Named turns come first, each shown by rows before and after it. Which turns, in which order, take the first row of each pair that follows to the second? Write the first one first, as in the answered first pair.
turn Dumu:
[ -5.7  14.4  -9.8  -4.1  -1.2 -22.7 -15.2   8.8 -19.1  -9.6  -1.3 -10.3
  -5.7  14.0  -0.4   0.0 -11.1 -14.6  20.0  -2.7   4.2]  ->  [-11.2  11.8 -10.4  -8.5  -1.4 -22.1 -14.0  11.1 -17.4 -11.0  -1.3 -12.1
  -5.5   9.6   3.5  -1.7  -9.2 -13.4  25.3  -2.3   4.1]
[ -2.3  12.8 -24.9   7.0  10.6  -1.1   7.5   2.9  13.2 -20.3  -1.2 -10.6
  15.1   0.6  -0.5  -4.3   8.9 -10.3 -16.9  26.7  39.4]  ->  [ 10.6  24.6 -21.2  17.1  17.6  -0.8  -0.9   2.2   6.6 -12.0  -6.9 -10.4
  15.9   9.6 -16.7  -9.5   4.7 -17.4 -25.9  13.0  26.3]
[ -1.0  -4.0 -19.9   8.0   1.9 -12.6  22.6   6.8  -5.5 -12.1  13.2   8.6
   2.8  -6.1   3.7 -12.4  -6.2  -3.1  23.0  11.6  -2.1]  ->  [ 12.7   2.3 -20.3   8.9   3.1 -14.6  25.0   0.6  -9.4  -9.4  15.6   8.5
   2.5   1.7   0.8  -3.6 -11.2  -2.8  12.9  10.6   4.0]
turn nup:
[-17.7  -3.0   7.9 -27.5 -17.9   0.0  -1.4   3.1  30.1  13.7  -6.5  -6.4
   5.4 -14.9   2.4  -8.4  13.5  14.0   7.2 -14.1   3.9]  ->  [ 14.0  10.6  12.8 -17.0 -11.1   3.5  -4.6  -6.3  21.5  22.1  -6.8  -2.5
   8.3   1.6 -17.3   3.0   3.6   9.2 -14.6 -30.7  -1.4]
[ -3.5  -9.2  -1.5  -3.8  14.5   6.9   1.2  -6.5  -5.3   4.3  -8.7 -10.1
 -13.0 -22.3   8.3  13.6 -15.7   6.5  -0.6   2.4   2.7]  ->  [  0.9 -12.6   1.5  -3.5  15.5  12.1   2.2  -5.2  -4.0   5.4  -7.9  -7.8
 -10.1 -20.3   4.5  15.1 -14.0   7.4   0.1  -4.6  -6.7]
[-19.1  -9.4  -8.5   3.0  -3.9  -8.6   8.3  -3.2  -2.9 -10.5   5.0  -9.0
   1.7 -10.1  14.8  -6.0  -0.8  -1.2   4.5  19.4  17.8]  ->  [  3.3 -13.9  13.6   7.8   7.5  15.9  12.0  -0.5   1.8  -7.6   1.0   4.7
  10.0  -1.5  -2.0   0.1   5.5  -2.2   4.4 -10.2 -27.6]
turn godi:
[ 15.7  11.5   2.7  -5.6  -6.7 -17.5   3.1  -8.4  -3.4   3.3  -2.5  -5.0
  -1.4   6.9 -12.1  14.6   0.3   9.8 -19.0   4.3  12.8]  ->  [  6.5   8.2  -2.9  -1.1  -3.5 -31.8  -6.1  -4.3 -16.1   0.5  -3.7  -8.4
  -3.0   7.3  -8.5   6.0  -3.6  -1.4 -10.4   8.6  11.1]
[ 10.5  15.0  -4.4 -10.9   0.7  -4.7   2.0  -4.8   0.5   3.9   5.0   5.5
  -3.8  -3.2  -2.2   2.3 -12.8  12.5  -9.3   3.6  26.9]  ->  [  4.6  14.9  -7.3  -6.9   2.8 -14.1  -4.8  -0.8 -10.1   1.2   5.4   2.9
  -3.7  -3.6  -0.4  -5.7 -16.9   4.2  -2.5   6.0  27.1]
[ -6.8 -11.4   5.0  -9.9   7.4  12.4  19.1   5.1   6.2   0.8  -6.8  -0.3
  10.6   1.2   1.9  11.2   6.9   1.4  10.5  -7.8  -0.6]  ->  [  4.1  -2.7   4.7  -8.7   8.8  13.6  18.3  -0.3   6.5   5.5  -5.5  -0.4
   9.3   8.2  -6.2  15.3   3.3   3.2  -2.8 -10.9   4.0]
[-12.0  11.6  -8.5 -12.3 -19.2  10.5 -11.6  -8.5   3.6  10.6   3.5 -16.5
 -19.0 -21.6   3.2 -22.4  21.2   8.6  16.0   4.3   8.4]  ->  [ -6.1  15.4  -6.1 -13.1 -21.3  15.8  -5.5 -10.7  10.8  13.6   3.7 -13.8
 -18.4 -20.3  -0.5 -17.0  22.3  12.4   9.2   1.4   8.9]
Now pairs of rows:
(two turns a pair)
[-11.2  12.9  12.3   0.5  10.0  11.4   1.2  19.9  -6.5   4.7 -16.0  -0.3
   5.4  -8.1  -5.6 -11.9  13.7  -0.9   1.1  -3.7 -16.8]  ->  [-19.4  19.8   2.4   2.6   6.1   2.3  -5.6  19.6  -8.3   5.8 -16.1  -3.6
   3.8 -10.0  -4.2 -18.4  11.2  -2.7  -2.3   4.1  -2.7]	nup, Dumu
[ -8.2  -2.5  -2.4   7.9   9.2  -5.6 -20.9   5.4 -11.7   3.6  13.1   7.3
   2.9  10.3  -0.7 -20.7  -7.4  -3.6  14.5   4.7 -13.8]  ->  [-18.3 -10.4  -6.0   1.6   6.0  -5.7 -15.0   5.4  -6.8  -1.3  14.9   5.4
   0.5   5.1   9.3 -19.0  -2.5   1.3  18.5  13.3  -7.1]	nup, Dumu
[-28.7   5.3  -1.8  -1.2   1.8  -4.9  14.9  17.8  23.0  27.9  -3.0 -27.2
 -17.3 -23.7  15.4 -13.0   7.3  -3.9   8.9  -4.9 -11.0]  ->  [  6.3  20.9   4.6   2.9   5.0   6.9  20.9   4.9  28.6  38.2  -2.1 -20.6
 -16.8  -8.1  -3.8   4.7  -0.8   0.8 -20.9 -22.4 -12.0]	godi, nup
[  2.2  22.3   4.3  17.7  -5.6  -0.4 -17.4  -5.9  -9.5  12.1  -7.8 -10.9
   1.8   6.6 -18.6 -14.8  -5.3   2.1  -6.2 -11.3  -0.1]  ->  [-27.8   5.7   2.0   2.9 -15.9   4.7  -7.3   0.0   6.1   2.7  -5.2 -14.5
   1.1 -12.2   3.5 -20.3   7.4  13.6  14.2   4.5   5.5]	nup, godi
[-35.5   9.0  -2.6  -3.7 -10.9   7.0 -19.7   7.0   7.9   0.0 -18.7  -0.2
  -4.2 -12.0 -14.3 -35.6  22.7  -0.6   1.8  -3.9 -15.6]  ->  [-15.1  17.1  -1.7   7.9  -3.4  -2.6 -29.6   3.4 -12.5   4.9 -18.6  -2.1
  -2.8   4.6 -26.3 -31.4   8.0 -15.2  -7.8 -12.5 -17.7]	nup, godi
[ 10.1  -6.2 -15.1  -2.2  11.4  -8.5   6.5   1.0  -6.4 -19.9  15.5  15.3
  -6.2   8.3  25.7  13.8 -10.5  -6.5  20.6   9.1   3.0]  ->  [ 20.5  -1.0 -12.2  -0.4  15.1  -6.8   6.2  -1.7  -8.2 -17.7  17.0  15.8
  -6.5  13.8  19.0  19.1 -13.5  -7.3  13.4   3.4  -0.7]	nup, nup
[  7.0  -2.0   3.4  11.0   1.0 -16.4  -3.0   3.2 -11.7   3.4  -3.9  -1.4
  -6.2   2.8  -7.3   6.2  -5.5  -8.1  -3.6  -5.1  -0.1]  ->  [  3.2 -10.5   9.7   9.5   1.2  -7.8   1.7   8.3  -6.3   1.1  -6.6   1.4
  -3.6  -1.2  -6.2   4.4   0.9  -8.0   5.5  -8.8 -14.0]	nup, nup
[ 22.3  22.5  -9.5  -4.8 -31.7  38.1   2.4   1.3  14.6  14.4 -14.0  22.3
   1.6  -9.1  -5.9   0.4  21.1  21.5 -19.6 -15.2 -10.5]  ->  [ 15.0  37.6 -25.1   2.8 -34.2  18.0 -12.9  -2.9   3.8  20.4 -17.5  15.8
  -4.2  -6.8  -8.8 -10.1  10.8  13.3 -28.8  -5.3  14.3]	nup, Dumu
[ -5.8 -16.2 -12.4  -6.6 -11.0  23.8  21.8   5.8  36.8 -20.9   1.9 -12.5
 -11.7  -0.6  13.2 -17.7  -8.5  10.4   2.7  42.7   5.9]  ->  [ 22.7 -10.3   6.5   5.1   1.3  44.1  21.2   5.4  34.6 -15.2  -2.9   0.3
  -5.0  14.1 -11.3 -13.7  -7.3   7.6  -7.4  10.1 -33.3]	nup, Dumu
[-20.2  16.8   4.3   7.7  -0.6   8.3 -31.2   7.7  -4.6   5.3 -17.5   5.7
  -4.5  -5.8 -21.9 -32.9  12.0 -13.2   2.1 -16.3 -40.3]  ->  [-44.2  15.7 -14.2  -0.4 -12.2  -8.2 -30.5   7.1   0.1   1.1 -15.0  -4.9
 -11.5 -17.2  -0.7 -38.8  10.0  -7.9   7.2  12.1  -1.5]	nup, Dumu
[ -3.1 -24.0   2.1 -17.9  -5.8  11.8  23.3  -8.3  -3.3   4.8 -11.8  -1.6
   7.8   2.1  -4.9  33.9  30.2  24.7 -17.7   0.3  -1.2]  ->  [ 15.6  -3.4  -1.7   2.3   5.4  -4.0  -0.7 -11.3 -27.7  15.6 -17.2  -4.6
   9.2  21.9 -24.9  25.9  13.4   4.4 -31.6 -11.2  -3.6]	Dumu, godi
[ 25.1 -11.8  -1.4  -5.8   6.0   0.2  -3.0 -11.2  -4.2  -6.4  14.9  -3.2
 -14.0   0.9  -0.5  13.5 -17.0  -9.5 -14.4   4.7   8.6]  ->  [  7.3 -12.5   2.8   6.5  11.1  -0.6 -19.2   1.9 -10.0  -3.8   5.1  -1.1
  -9.5  -3.1  -7.6 -10.2  -8.2 -20.8   4.1  -8.0 -21.0]	Dumu, godi
[-28.5  12.6  -2.0  -8.2 -14.6   4.1  -3.4  -3.3  40.4  14.3  -8.6   4.4
  -6.7 -17.4   3.9 -20.1  21.5  16.6  -2.2  14.5   3.3]  ->  [ -9.4  31.8  -7.4   1.7 -11.3  -3.5 -13.1 -12.0  29.4  25.5 -11.2   2.2
  -9.2  -4.0 -11.8 -17.7   6.9  10.5 -23.8   9.5  15.8]	godi, godi
[  5.2  -6.0 -12.9  26.2  19.0 -16.5  -0.3   0.8 -21.9   8.1  -4.8 -11.8
   2.9  29.2 -11.9 -11.0 -10.4 -14.7   2.8  -2.6  -4.7]  ->  [-12.6 -30.8 -14.2  10.5  12.9 -15.7  16.4   5.5 -16.6  -6.8   4.2 -15.6
   3.1  15.8  13.0  -4.7  -2.0  -5.2  23.2  14.4   0.7]	godi, Dumu
